128 stands for zero in the data rows.
What is the hidden score of each row? Scores go from 0 to 20, and 10 is about the middle. The score is a weighted sum of the row's numbers plus the product of two more (or one squared), each taken from its middle value.
[140 203 134 148 172  75 157 206 109 152 196  83  61 190 158 165 176  90
 179 172 125  89 129 188 176  73 110 208  77 154 119  77  62  82  81] ~ 8
[ 88 102 128  94  95 185 101 107 155 130  79 178 172  73 130 106  66 145
 146  59 127 142 135 108 149 165 105 101 142 116  96 185 179 100 168] ~ 5
[130 133 113 126 136 112 122 152 116 143 149 111  99 142 129 128 129 131
 155 146 137 124 135 147 155 114 143 141 126 127 113 105 103 124 116] ~ 9
[100 115 136 105 123 170 122  96 124 122 110 149 130  88 157 143 114 115
 109 100 131 127 114  96 112 158 144 120 106 126 121 138 141 138 177] ~ 11
[126 187 126 145 174  87 149 199 104 151 196  82  51 186 157 154 169 106
 177 168 132 106 132 182 162  79 119 201  83 147 113  82  63  91  87] ~ 9
[156 148 129 138 161 123 138 152 115 140 145 103 103 151 128 144 138 106
 166 145 128 101 122 159 151 101 140 132 129 134 128 101 103 122 115] ~ 10
[132  99 102 122 131 139 110 109 140 129 112 136 141 114 113 102 106 163
 136 123 133 147 136 129 131 129 152 102 174 118 120 161 134 137 140] ~ 13
[ 89 105 134  98  90 192  88 107 174 135  73 183 179  70 139 106  58 146
 158  46 124 142 141 107 169 164  96 113 154 120  89 180 191  91 157] ~ 6
[103 106 141 102 111 170 110 100 146 124  91 163 152  85 146 125  87 134
 124  80 123 128 130 101 145 160 116 105 129 131 113 176 167 117 177] ~ 9
[126 116 150 110 150 162 150  87  48 121 142 124 104 105 168 187 149  78
  80 143 121 100  90  86  74 153 188  86  67 129 157  72 100 191 187] ~ 8
[142 164 124 139 156  97 146 173 126 149 170  97  88 163 133 141 154 109
 170 156 111 106 128 166 163  99 124 166 108 143 118 108  91 106 102] ~ 8
[147 195 130 146 175  79 160 201 112 149 195  82  67 190 163 160 175  91
 177 170 125  92 127 182 165  79 114 192  81 155 121  76  66  86  84] ~ 9
[118 147 180 166 218 152  74 108 222  81 137 174 197 129 102 126  89 116
 177  74 142 208 145 130 174 188 109 157 123 132 128 138 106  60 118] ~ 8
[156 221 138 156 179  64 169 222 127 157 210  68  52 207 172 170 194  76
 187 182 115  83 124 200 179  65 100 234  65 164 118  48  49  66  75] ~ 10
[129 124 114 124 138 125 124 133 133 134 131 118 121 135 127 121 125 140
 139 138 127 133 131 149 141 113 138 121 157 123 116 147 122 126 131] ~ 10
[ 94 105 128  99  90 179  97 104 153 125  76 183 168  72 130 109  63 152
 147  64 135 146 144  98 151 166 105 104 138 125  92 181 175 102 162] ~ 6
[136 144 110 131 132 116 128 143 159 137 141 116 117 143 131 121 135 134
 144 143 126 125 129 153 139 112 131 139 143 129 119 142 112 112 115] ~ 12
[129 127  99 126 120 112 120 138 163 136 151 123 103 136 118 108 126 165
 141 145 155 153 147 147 132 114 127 134 142 127 108 162 107 128 119] ~ 14
[134 108 132 151 127 108 117 121 123 111 121 127 154 138  77 110 124 147
 115 128 133 145 135 124 120 122 126 117 153 124 148 127 138 143  97] ~ 11
[117 108 140 110 117 162 116  93  85 110 121 158 112  89 149 141 103 131
 120  98 132 131 124  94 112 159 144 109  87 138 120 111 124 138 178] ~ 19
[138 205 131 147 170  84 165 199 142 158 185  81  80 194 173 160 178  81
 169 170 118  85 121 190 169  77 107 197  98 151 120  96  77  82  89] ~ 10
[150  90 114 145 103  86 139 122  69 121 112 111 127 138  68  94 138 169
  90 148 133 128 136 120 106  97 122 100 164 129 163 112 153 171  98] ~ 10
[119  97 102 123 139 131 116 115 135 119 126 130 133 122 120 105 110 150
 138 136 126 147 139 132 127 129 151 116 159 110 120 160 138 127 130] ~ 18
[158  86  95 133  71  80 143 129  61 128 104  96 124 140  60  94 153 175
  70 164 125 105 127 126  85  79 131  95 186 120 168 113 164 187  90] ~ 11
[140 121 152 157 161 127 100 113 158  97 133 142 172 136  97 117 111 129
 139 113 135 163 143 121 134 151 125 139 140 125 146 119 129 111 105] ~ 9
[103 112 131 101  90 169 109 101 148 130  87 170 169  76 153 116  82 130
 132  74 128 138 131 100 133 167 118  90 129 124  99 174 174 115 163] ~ 10
[127 117 139 110 128 160 141  91  96 120 123 138 123 100 168 153 136 104
  87 133 124 117 107  85  85 162 164 106  93 124 134 115 118 160 189] ~ 12
[140 129 143 116 155 137 164  80  50 110 165 108  81 115 185 191 181  80
  55 173 131 105  89  78  43 151 197 105  51 131 168  63  70 203 197] ~ 14
[125 138 175 163 201 144  79 108 228  89 138 181 198 128 102 127  87 113
 175  82 127 200 145 127 166 191 119 149 115 129 129 119 110  74 109] ~ 5
[143 222 144 150 191  73 173 221 109 165 202  63  59 209 176 183 194  63
 181 182 117  75 121 196 176  67 109 215  70 161 119  68  60  74  73] ~ 9
[ 78  99 125  96  79 198  93 108 190 137  51 193 190  66 141  93  51 156
 159  43 128 157 149 104 163 175  77 101 160 118  65 231 195  81 154] ~ 13
[155 130 160 115 168 149 166  81  12 111 166  93  90 119 197 210 187  42
  53 180 113  68  73  79  44 146 218 105  45 129 182  37  75 215 200] ~ 12
[104 124 126 100  91 165 119  97 152 120 106 163 142  86 157 124 104 129
 105 103 139 142 130  98 113 167 128 116 114 121 113 165 147 128 168] ~ 11
[129 114 142 154 154 115 102 114 157  98 137 151 155 132  75 109 107 145
 134 113 143 174 146 124 139 146 116 138 133 132 142 128 125 109 102] ~ 9
[139 105 124 141 116 107 121 123 122 115 122 126 145 139  69 101 131 160
 113 135 137 153 143 121 116 118 123 121 154 122 152 116 139 143  98] ~ 8
[144 102 114 143 112 106 127 124 108 117 118 119 142 140  75  99 132 151
 110 144 119 135 136 125 106 117 131 108 159 121 158 105 151 157  99] ~ 12
[136 143 122 131 144 111 133 151 124 145 150 105  99 149 135 131 138 131
 155 154 124 124 131 158 145 114 130 151 127 131 117 127 106 119 117] ~ 9
[105 105 134 101 113 185 111 102 134 127  87 174 164  77 145 123  76 126
 141  78 121 130 131 101 139 173 122 104 125 119 103 142 166 116 169] ~ 5
[130 123 148 159 156 120  99 110 185  93 134 152 165 137  93 109 108 149
 133 106 137 182 148 132 134 154 117 145 135 127 139 140 130 102 104] ~ 10
[148  96 108 142  99  89 133 126 109 122 109 107 134 138  66 100 141 162
  89 152 128 130 131 121  98  97 123 102 172 123 159 130 155 167  95] ~ 11
[147 201 132 143 165  76 163 199 123 155 192  82  72 190 145 160 180  97
 184 173 126  96 127 182 171  78 104 197  83 158 113  85  67  86  88] ~ 8
[ 81 102 124  94  79 204  73 114 206 138  34 201 201  57 119  83  33 162
 182  28 123 160 155 102 191 167  72  98 178 118  61 226 211  66 156] ~ 4
[141 162 127 138 164 100 143 172 113 144 172  96  86 165 143 144 152 110
 167 156 125 108 130 164 160  97 133 168 107 142 116 110  91 102  99] ~ 10
[128 123 142 107 142 155 148  91  85 113 132 123 110 106 185 171 147  94
  90 145 117 113 105  93  79 159 174  98  82 118 147  97 110 178 193] ~ 9
[138 124 116 130 144 122 125 137 133 141 142 118 113 138 128 122 126 137
 150 139 131 134 132 143 142 121 141 128 140 133 118 131 114 133 118] ~ 12
[ 77 110 111  95  63 172  86 107 213 123  81 193 155  68 133  79  55 178
 138  62 145 180 157 110 151 172  84 125 148 120  75 233 182  81 154] ~ 15
[133 106 136 152 136 111 115 117 140 110 125 137 163 138  69 111 121 151
 115 124 138 161 143 125 122 131 116 119 152 125 144 132 137 131 104] ~ 8
[139 189 123 141 158  84 152 191 134 147 186  91  75 181 147 144 170 115
 166 167 131 111 134 178 163  83 112 190  92 144 111 112  75  92  91] ~ 9
[135 135 119 130 141 117 133 144 140 141 141 112 119 147 135 126 132 136
 151 139 123 126 130 154 149 114 132 139 138 135 118 137 107 117 119] ~ 12
[107 102 141 103 117 171 123  98 124 131  95 159 159  85 145 136  90 115
 125  90 114 133 119  94 123 171 135  83 118 118 116 152 161 136 175] ~ 10
[107 113 142 108 126 170 127  97 116 126 105 147 138  93 164 148 116 109
 115 108 118 124 111  93 108 162 143  99 110 125 121 137 142 150 174] ~ 10
[ 99 101 130 101 108 177  99 103 140 122  86 174 157  76 142 110  73 147
 140  70 133 150 142  98 143 173 101 115 130 127  89 183 168 108 166] ~ 8
[104 110 134 102 103 179 115  97 139 128  98 161 150  85 153 130 100 122
 119  88 130 130 123  97 128 161 122 105 120 123 106 160 150 126 172] ~ 9
[143 172 123 141 165  96 147 176 129 147 171  94  84 168 143 146 157 101
 169 161 125 107 126 163 160  90 121 165 110 141 118  93  80 105  98] ~ 10
[146 103 126 145 106  95 124 123 118 121 113 124 139 138  70 101 139 161
  95 140 138 138 135 129 111 106 112 117 166 127 152 143 145 150  94] ~ 12
[147  87  88 136  54  79 140 133  74 127 111  94 115 143  61  88 156 181
  63 162 131 103 130 123  84  68 132 116 185 117 177 120 162 175  88] ~ 11
[137 110 131 151 129 116 108 122 130 105 127 133 144 135  81 104 120 144
 121 120 133 148 135 126 115 127 134 137 147 123 148 113 135 128 101] ~ 9
[129  84  94 116 117 151 100 106 155 133 108 140 152 101 105  98  99 170
 132 126 126 154 136 114 124 143 156  92 183 105 111 168 143 162 137] ~ 19
[113 123 137 108 122 158 135  92 133 120 118 139 124  98 183 148 127 104
  94 121 127 119 110  98 100 161 152 111 102 122 134 131 130 147 178] ~ 13
[145 106 126 147 124  96 128 117 123 115 120 132 156 139  85 102 130 163
 103 133 126 144 133 131 106 114 124 123 164 127 157 148 150 148 101] ~ 9
[127 105 119 152 107 105 133 120 134 116 119 127 151 139  86 101 136 154
  96 136 126 143 132 131 107 119 120 123 167 114 150 141 152 145  91] ~ 15
[131 208 129 148 172  83 162 209 109 157 192  78  63 194 166 166 185  86
 181 173 131  92 127 182 169  70 113 212  83 153 112  82  64  76  82] ~ 10
[100 116 130 102 100 167 119 100 157 128 102 160 140  85 160 127 101 132
 115  95 131 144 124  99 118 166 127 102 120 125 107 165 148 126 168] ~ 12
[144 111 120 145 117 105 116 122 128 111 124 129 140 136  81  98 126 154
 105 133 142 148 139 126 115 124 123 129 155 121 152 122 146 139  99] ~ 11
[141 185 123 145 162  94 142 182 121 136 181  86  70 172 167 143 159  97
 163 158 121  90 128 178 168  90 135 196  97 137 127  71  86  81  96] ~ 9
[146 211 145 150 180  74 171 216 114 165 199  69  64 202 172 175 189  70
 183 181 115  80 120 195 172  70 104 205  75 156 119  67  60  83  79] ~ 7
[148 252 149 161 200  53 188 245 111 169 232  49  36 231 195 191 216  55
 195 198 120  62 122 210 185  46  95 251  46 171 117  52  36  57  64] ~ 9
[178  74  66 122   1  63 172 133   0 152  83  59  94 146  52  91 183 191
  25 196 124  51 114 125  54  26 145  60 223 117 180  93 189 248  87] ~ 15
[122 119 150 155 171 126 100 115 183  93 131 149 168 138  91 115 109 143
 141 108 135 182 147 130 141 157 116 144 137 124 143 135 130 101 107] ~ 7
[103 109 132  99 106 177 111 102 154 127  87 169 162  80 139 120  82 136
 135  78 121 140 129 102 133 166 121 102 133 121 105 172 171 116 173] ~ 5
[161  84 107 134  93  86 137 122  92 129 110 107 134 137  63  94 151 161
  83 162 123 122 132 121  95  94 126  99 174 121 154 114 166 185  89] ~ 12
[149  96  88 133  50  73 145 132  88 129 105  97 125 140  58  85 153 182
  62 170 132 109 132 131  75  73 128  99 194 115 167 146 169 185  88] ~ 13
[130  67  97 116 112 146  98  82 158 122  96 155 154  95  95  84  87 188
 125 114 127 168 141 112 122 147 152  76 192 109 115 195 151 155 150] ~ 14
[140 200 132 147 177  83 160 202 107 154 192  79  62 188 159 167 176  81
 181 175 119  87 124 180 172  81 120 201  75 151 120  61  64  87  84] ~ 6
[123 126 140 108 122 164 137  92 107 120 122 136 125  97 180 157 131 101
  92 124 118 113 104  96  94 159 164 111  94 120 145 105 124 158 181] ~ 9
[106 125 129 103 105 163 127  98 155 128 106 149 146  93 168 134 116 116
  97 106 128 125 115 101 107 165 137 107 121 118 123 176 144 135 174] ~ 15
[121 116 134 106 121 159 136  92 107 121 129 142 121  99 167 149 134 116
  94 121 127 122 110  93  92 158 155 110  94 124 134 120 123 156 182] ~ 10
[120 118 139 106 133 161 135  95 127 128 114 147 124  92 156 150 125 117
 112 116 111 133 113  90 108 161 139  96 100 130 119 140 126 164 180] ~ 10
[156  95  97 140  79  80 142 126 107 134 113 102 122 144  81  93 153 175
  67 161 130 109 128 124  86  81 126 109 177 125 160 110 156 175  84] ~ 14
[146  98 101 137  74  93 139 127 103 133 109 105 135 142  63  97 148 166
  83 157 134 122 131 121  78  86 119  90 182 123 156 138 156 181  89] ~ 14
[140 217 136 146 177  79 173 212 138 156 198  68  68 204 184 171 192  74
 176 178 126  75 120 198 172  65 106 210  86 154 121  91  66  74  81] ~ 11
[139 131 148 114 139 144 156  91  74 105 168 113  84 115 180 175 164  83
  63 170 123 100  91  98  55 155 193 109  65 119 160  90  95 188 193] ~ 10
[135 131 140 108 145 138 158  92  55 110 165 107  82 110 186 181 177  87
  60 169 130 100  99  84  42 153 192 125  51 128 155  80  64 209 199] ~ 15
[117 232 123 156 190  69 167 235 116 162 224  66  26 209 171 173 200  85
 185 182 142  87 131 192 188  58  95 255  61 156 105  74  35  51  65] ~ 13
[132 134 110 127 140 120 125 143 126 143 139 112 116 141 133 127 130 129
 149 144 131 126 130 148 149 109 140 136 142 125 117 127 110 121 117] ~ 11
[ 88  97 133  96  94 185  93 107 152 133  73 184 169  70 132 110  58 145
 155  57 134 150 143  99 165 168  97  97 143 125  82 187 177  97 161] ~ 6
[112 119 133 105 120 164 124  97 113 121 120 148 131  93 158 145 118 118
 104 112 136 126 117  93 105 160 148 107  95 126 125 128 130 144 177] ~ 8
[130 131 140 110 136 157 152  87  83 122 140 118 110 111 189 175 162  91
  71 150 121 107  93  90  65 156 177 103  80 121 152  82  97 188 189] ~ 13
[137 108 119 144 108 105 122 123 128 114 117 123 141 136  78 104 133 158
 102 139 136 141 136 128 113 115 119 122 167 120 148 138 147 147  91] ~ 12
[137  87 101 116 116 148 102 101 141 127 108 138 144 107 108 102  95 157
 135 125 137 143 137 130 130 142 153  95 180 112 116 176 143 143 141] ~ 13
[ 55  84 118  91  63 213  52 124 228 141  24 236 220  45 108  51   0 189
 210   0 131 167 177 111 229 187  43 110 204 111  29 255 247  29 139] ~ 10
[ 99 113 134 108 117 170 115 103 133 121 109 159 139  82 166 133 110 128
 108  99 136 133 129  90 113 166 137 106 110 127 108 146 135 131 172] ~ 15
[139 163 126 138 155 100 149 169 130 151 164  98  97 165 150 145 159 107
 166 155 117 112 127 168 158  94 122 150 115 145 121 114  96 115 105] ~ 9
[124 126 162 163 185 132  91 110 181  93 136 164 176 133  85 119 101 129
 157  96 133 182 141 125 151 171 125 144 133 124 137 117 124  93 109] ~ 5
[108 112 136 103 112 167 124  97 121 127 104 152 140  89 154 141 111 117
 115 103 126 130 118  95 112 161 136  99 113 122 116 143 137 141 176] ~ 9
[123 131 144 157 160 133  98 118 202  98 126 151 173 137 100 107 114 136
 134 102 140 171 139 134 145 151 110 152 147 122 143 146 132  91 105] ~ 10
[113 106 140 101 113 171 120  95 138 130  85 170 168  78 119 133  98 133
 132  94 109 133 125  85 125 164 125  96 121 124 110 156 159 133 183] ~ 5
[155 102 112 146  86  93 142 124  93 130 101 111 140 148  97 107 156 147
  83 155 123 109 125 131  93  90 129  93 179 124 163 113 167 180  94] ~ 12
[164  93 104 139  79  89 142 129  62 131  99  99 131 139  62 102 150 155
  78 155 123  99 121 123  87  80 134  93 182 121 170  99 165 186  92] ~ 10
[103 113 139 103 113 167 128  94 122 125 109 155 140  93 157 143 112 116
 105 106 121 127 118  97 108 160 141  97 109 127 117 145 141 143 176] ~ 8
[141 163 121 136 157 104 144 169 118 146 159  94 102 165 152 142 156 110
 160 157 128 103 130 166 153  96 126 165 126 134 118 115  98 104 107] ~ 12
[101 111 138 102 100 178 114 101 155 136  73 169 175  82 154 122  86 129
 137  73 112 129 123 101 147 165 111  94 144 127 105 177 174 109 161] ~ 11
[117 115 142 106 132 177 128  94  94 130 101 145 151  87 158 151 115 103
 116 104 116 118 111  92 111 165 139  86 108 123 123 129 143 154 177] ~ 14
[132 120 145 156 155 123  99 113 184  93 135 155 169 134  92 107 105 146
 139 107 131 180 147 128 134 165 124 147 133 126 142 131 131  98 108] ~ 7
[122 123 157 161 183 130  93 113 169  88 137 157 168 132  99 115  99 129
 152 102 140 184 149 130 147 166 123 150 123 122 138 114 120  94 108] ~ 6
[123 131 162 157 182 137  90 114 216  99 133 163 178 132  90 119 101 133
 157  98 132 194 144 127 153 170 110 146 133 124 128 132 115  91 112] ~ 6
[135 133 111 128 135 119 126 139 150 141 141 115 109 142 138 120 127 134
 139 139 134 132 132 149 141 115 148 131 151 124 123 143 115 122 121] ~ 16
[147  87  87 132  55  78 143 132  79 134 108  93 126 143  61  88 156 176
  60 170 134 116 130 126  76  72 123  92 186 113 162 130 161 189  87] ~ 18
[161 255 154 163 199  48 190 253 103 170 230  47  29 236 193 197 223  47
 204 196 116  57 119 217 199  41  88 255  40 181 116  28  31  54  62] ~ 16
[ 78 104 136  97 105 182 109 103 138 134  82 169 159  79 148 127  85 131
 139  81 125 134 128 106 138 169 112  94 129 119 100 164 161 124 165] ~ 15
[105 116 130 105 105 166 113 102 136 119 107 155 134  84 147 128 105 143
 117 107 128 139 131  95 124 163 121 119 114 121 104 154 142 130 179] ~ 6
[131 125 143 154 147 127 103 118 146  95 129 134 161 139 102 108 110 129
 129 112 127 150 134 136 132 146 134 143 145 116 157  99 136 108 104] ~ 8
[149  87  94 139  71  90 144 131  76 138 107  97 126 146  70  96 154 162
  73 158 135 102 127 126  90  76 132  93 183 116 166 115 157 185  92] ~ 16
[115 126 134 107 119 164 133  95 125 120 118 143 132  96 182 144 124 103
 105 117 131 114 112  96 105 160 146 107 100 122 132 136 137 145 176] ~ 11
[112 135 197 167 247 156  69 103 238  73 155 191 201 130 108 130  73 106
 202  65 133 229 152 125 188 217 113 172  97 128 119 111 101  50 121] ~ 3
[120 110 144 109 124 156 133  92 103 117 125 145 123  92 148 149 118 114
 106 121 116 126 113  95  95 167 155  96  90 121 128 123 134 158 182] ~ 5
[143 109 128 152 133 111 121 118 127 109 121 127 151 141  85 107 125 145
 108 127 129 143 136 133 120 124 130 122 153 124 158 122 144 132  97] ~ 9
[142 153 122 136 151 108 142 154 128 143 157 107 104 156 137 136 144 120
 158 152 124 107 128 161 154 103 135 148 124 131 124 113 100 106 111] ~ 9
[120 139 180 165 222 150  74 106 225  73 150 179 180 130 106 123  81 120
 186  79 125 215 152 130 173 200 114 160 108 126 128 111 105  66 120] ~ 3
[145 112 125 143 113 106 113 121 148 107 119 131 156 136  88 100 131 164
 106 134 140 154 145 126 114 122 113 129 161 129 144 141 139 137  98] ~ 13
[122 117 146 153 158 124 112 116 161 101 134 140 160 139  98 114 115 132
 129 112 135 163 137 136 132 149 125 126 143 117 145 114 131 118  99] ~ 11
[139 241 140 158 199  57 181 237 118 161 216  56  37 222 179 182 207  64
 191 187 121  73 120 212 189  54  93 242  62 165 116  54  40  61  72] ~ 9
[ 77  94 130  97  76 199  65 117 203 136  32 214 205  53 111  72  17 165
 192  20 119 162 161 104 198 175  55 108 187 117  54 229 227  53 153] ~ 1
[143  90  99 136  67  85 142 129  76 136 113 101 130 143  63  91 153 172
  76 161 134 115 130 127  86  83 131  95 181 118 165 133 163 182  87] ~ 17
[149 103  90 135  57  82 144 130 113 134 103  96 131 146  72  85 159 175
  58 164 126 113 126 132  80  74 121 111 195 115 168 156 169 171  83] ~ 15
[114 123 136 104 115 166 131  95 140 124 106 141 142  93 180 142 115 103
 101 110 115 113 107 105 107 162 154 104 113 112 133 131 144 137 177] ~ 12
[ 92 105 137  98 108 183 110 102 163 139  75 176 172  75 131 118  82 132
 137  66 122 144 127  99 144 161 105  98 141 127 101 183 178 109 170] ~ 5
[134 136 116 128 144 114 134 149 118 141 146 107 106 148 133 130 133 130
 152 146 135 124 131 161 148 111 140 138 134 132 120 132 107 119 116] ~ 11
[153 176 127 143 151  91 153 169 144 152 167  99  97 169 148 143 157 105
 163 156 122 100 123 172 157  90 122 160 116 144 125 109  92 100 101] ~ 10
[141 115 149 152 154 125 104 117 157 100 129 148 164 136  80 115 115 137
 139 115 132 168 143 123 131 143 122 137 137 120 143 108 130 114 112] ~ 4
[117 114 138 105 131 159 133  94  80 116 127 138 114  96 153 161 130 110
  94 125 129 120 113  85  81 160 163 111  83 132 134 109 115 165 185] ~ 9
[148 100 116 145  94  98 126 121 114 120 116 123 140 136  69  99 134 173
 105 141 135 137 137 129 104 113 121 114 169 124 152 135 152 160  98] ~ 10
[121 124 163 161 181 137  97 114 192  98 132 164 186 135 102 123  98 127
 153  94 139 192 146 133 143 176 124 148 129 122 135 114 125  89 115] ~ 5
[ 86  99 127  95  86 188  86 110 183 129  59 193 185  63 122  94  47 158
 165  45 122 157 147 108 166 171  84  99 157 121  75 209 196  85 160] ~ 3
[115 109 134  99  84 183  99 101 171 142  69 183 184  74 140 114  69 130
 143  65 123 139 128 100 149 168 101  79 144 134  92 170 179 112 162] ~ 7
[133 187 120 143 161  83 152 194 123 154 187  86  66 183 163 151 171 102
 167 165 138 104 129 179 169  82 111 195  97 149 114 106  69  89  82] ~ 16
[102 107 132 101 108 175 114 100 141 129  96 160 145  85 147 129  95 127
 124  89 131 137 127  97 121 163 132 102 126 124 111 149 156 131 176] ~ 8
[122 120 143 108 118 166 128  95 115 123 106 145 138  94 163 149 120 112
 107 110 124 122 114  90 104 159 143 102 110 125 126 130 140 147 183] ~ 10
[144  92  81 138  40  74 147 135  50 132 107  82 103 147  73  83 161 175
  57 171 123  93 123 133  72  56 138 104 189 112 175 102 168 192  84] ~ 13
[ 98 112 135 103 114 180 125 101 110 132  91 155 156  87 159 143 103 111
 119  98 123 126 116  98 115 163 131  92 119 118 115 149 150 135 176] ~ 15
[108 117 132 103 100 168 111 100 157 127  90 162 148  83 149 125  95 138
 118  95 132 150 128  97 130 162 111 107 130 124 101 177 151 125 174] ~ 13
[117 140 173 167 201 141  78 108 243  78 143 178 185 130 101 115  85 130
 170  82 140 216 152 130 160 194 111 157 117 124 124 136 111  61 111] ~ 7
[147  92  88 137  59  76 141 129 103 131 109 104 121 141  60  84 154 183
  75 166 139 131 138 128  86  83 119 103 183 122 152 148 160 179  88] ~ 13
[119 136 185 168 222 154  79 110 221  81 138 178 195 132 111 128  83 116
 176  76 132 206 148 135 171 198 109 155 118 124 129 129 112  61 123] ~ 4
[136 166 118 137 145 101 140 170 134 149 178  99  84 165 136 141 155 125
 155 160 131 119 135 164 157  97 120 171 109 136 109 129  82 100  97] ~ 11
[140 172 122 140 152  95 144 174 127 146 167  93  85 169 150 143 154 114
 168 157 128 110 131 168 156  91 122 172 111 142 120 113  89 102 101] ~ 12
[136 121 110 122 136 128 119 134 127 133 127 116 119 132 111 117 120 138
 148 141 128 139 130 146 133 117 141 116 155 123 118 150 119 130 129] ~ 10
[121 121 136 103 116 165 123  96 122 124 111 147 135  91 166 143 115 117
 110 109 121 122 117  95 108 162 147 103 107 118 121 142 135 142 178] ~ 9
[134 103 118 139 111 106 115 128 109 118 125 128 136 135  67 104 130 154
 113 138 142 150 139 125 110 117 128 123 154 118 147 110 136 156  96] ~ 7
[136 123 155 154 161 122  96 114 181  92 129 147 173 134  84 116 105 131
 151 114 128 176 143 126 136 160 121 136 135 123 142 121 127 111 108] ~ 6
[113 123 135 111 119 165 137  92 139 124 110 141 134  98 171 148 126 114
  91 116 124 124 110  98  97 160 144  99 110 120 129 139 136 147 176] ~ 11
[111 114 137 109 126 173 129  98 102 125 121 145 134  94 162 148 118 105
 112 106 129 114 115  96 109 162 152 109 103 122 125 120 130 151 177] ~ 10
[161 243 151 160 203  62 184 236  85 167 218  54  45 220 184 194 208  46
 197 188 114  55 113 207 194  54 103 230  54 170 124  24  45  66  68] ~ 8
[113 116 141 107 129 165 137  92 104 128 119 140 130  97 166 159 130 104
 100 119 114 117 106  95  98 162 157  89  91 123 134 120 126 167 177] ~ 12
[102 112 134 104 105 178 112 101 135 125  89 163 148  85 156 127  85 122
 126  85 127 136 127 100 128 166 128 102 128 123 105 152 158 124 171] ~ 10
[132 126 160 156 177 135  96 114 189  96 129 151 178 133  90 117 100 124
 153 103 141 180 141 131 144 165 117 143 139 124 139 131 127  93 108] ~ 8
[149  96 101 136  81  86 130 127  96 124 105 113 134 137  56  95 146 167
  85 154 139 127 138 122  96  83 125 102 179 118 155 121 153 175  95] ~ 9
[135 120 136 153 131 109 125 118 168 115 112 127 168 143  97 106 131 144
 104 121 126 148 129 137 124 123 122 125 173 124 152 138 154 126 110] ~ 11
[130 104 108 123 133 134 116 118 146 142 115 129 131 124 113 112 118 155
 138 132 127 148 135 129 137 124 141 106 165 119 114 161 122 142 132] ~ 14
[122 130 134 109 130 152 148  91  89 117 151 124  95 108 179 165 157 100
  67 155 135 115 102  86  69 157 174 116  71 123 148 105  93 177 189] ~ 13
[115 115 137 105 122 166 127  96 113 127 110 146 137  91 161 145 117 114
 110 111 130 124 117  91 109 163 141 100 105 128 121 131 134 147 177] ~ 10
[139 135 112 131 146 112 132 144 140 136 149 116 109 141 121 123 132 132
 155 147 126 130 133 150 138 117 138 134 131 127 121 138 113 118 114] ~ 10
[151  90 111 139 101  96 140 125  92 133 104 108 145 139  66 108 147 159
  89 154 128 124 129 118  99  95 121  90 177 124 160 130 151 182  95] ~ 14
[ 90 100 127 102  82 198  78 111 174 124  46 201 186  62 140  85  35 152
 174  30 121 149 148 110 175 177  86 115 157 121  76 195 212  65 151] ~ 4
[141 213 135 151 180  75 172 217 110 163 194  72  62 198 164 168 190  78
 184 182 122  86 125 186 184  69 100 199  79 153 110  72  54  83  78] ~ 11
[143 106 127 147 117  96 122 119 121 108 117 128 144 137  62 100 129 162
 107 135 135 143 136 120 112 111 119 120 159 124 154 125 149 142 105] ~ 7
[126 131 168 157 190 142  87 113 206  88 136 162 179 133  94 122  97 120
 165  95 133 194 148 130 152 177 120 140 121 121 139 123 118  86 117] ~ 4
[147  92 106 135  89  92 136 127 104 124 109 107 130 141  52  95 151 170
  87 157 133 138 134 119  95  87 126 109 183 122 155 139 156 177  99] ~ 13
[115 115 141 104 122 169 141  93 111 130 117 140 136  98 173 149 131 106
  97 120 133 117 109  95  94 158 148  93  97 127 132 135 126 153 182] ~ 16
[119  25  86  98  87 175  76  47 173 111  71 174 182  62  79  63  57 210
 107  92 133 184 142 101 105 171 177  33 225  94 121 222 185 184 171] ~ 14
[ 76  97 124  93  77 196  79 113 203 138  52 209 192  65 126  84  36 168
 170  26 137 162 158 112 186 166  66 106 169 126  62 223 206  69 150] ~ 7
[135 131 138 109 139 151 153  88  80 116 147 114 100 110 181 179 168  89
  74 161 120 109  95  84  60 159 187 107  65 116 155  85  95 193 191] ~ 11
[147 181 131 138 165  94 153 188 116 159 175  86  94 178 155 158 167  88
 169 162 122  85 125 174 162  83 118 178 107 146 117 101  80 102 102] ~ 11
[144  93 122 148 110  95 126 122 103 119 112 123 141 136  48 100 130 171
 100 142 135 137 136 120 109 104 122 118 162 129 156 116 148 150 100] ~ 6
[111 118 129 105 106 162 119  96 123 121 127 150 119  91 148 137 115 128
 107 112 135 137 122  96 103 161 141 116  96 118 117 134 124 145 176] ~ 8
[147 237 145 161 196  61 184 234 106 163 219  61  39 221 182 184 204  60
 194 183 124  68 120 199 192  56  98 238  51 167 117  39  40  65  66] ~ 13
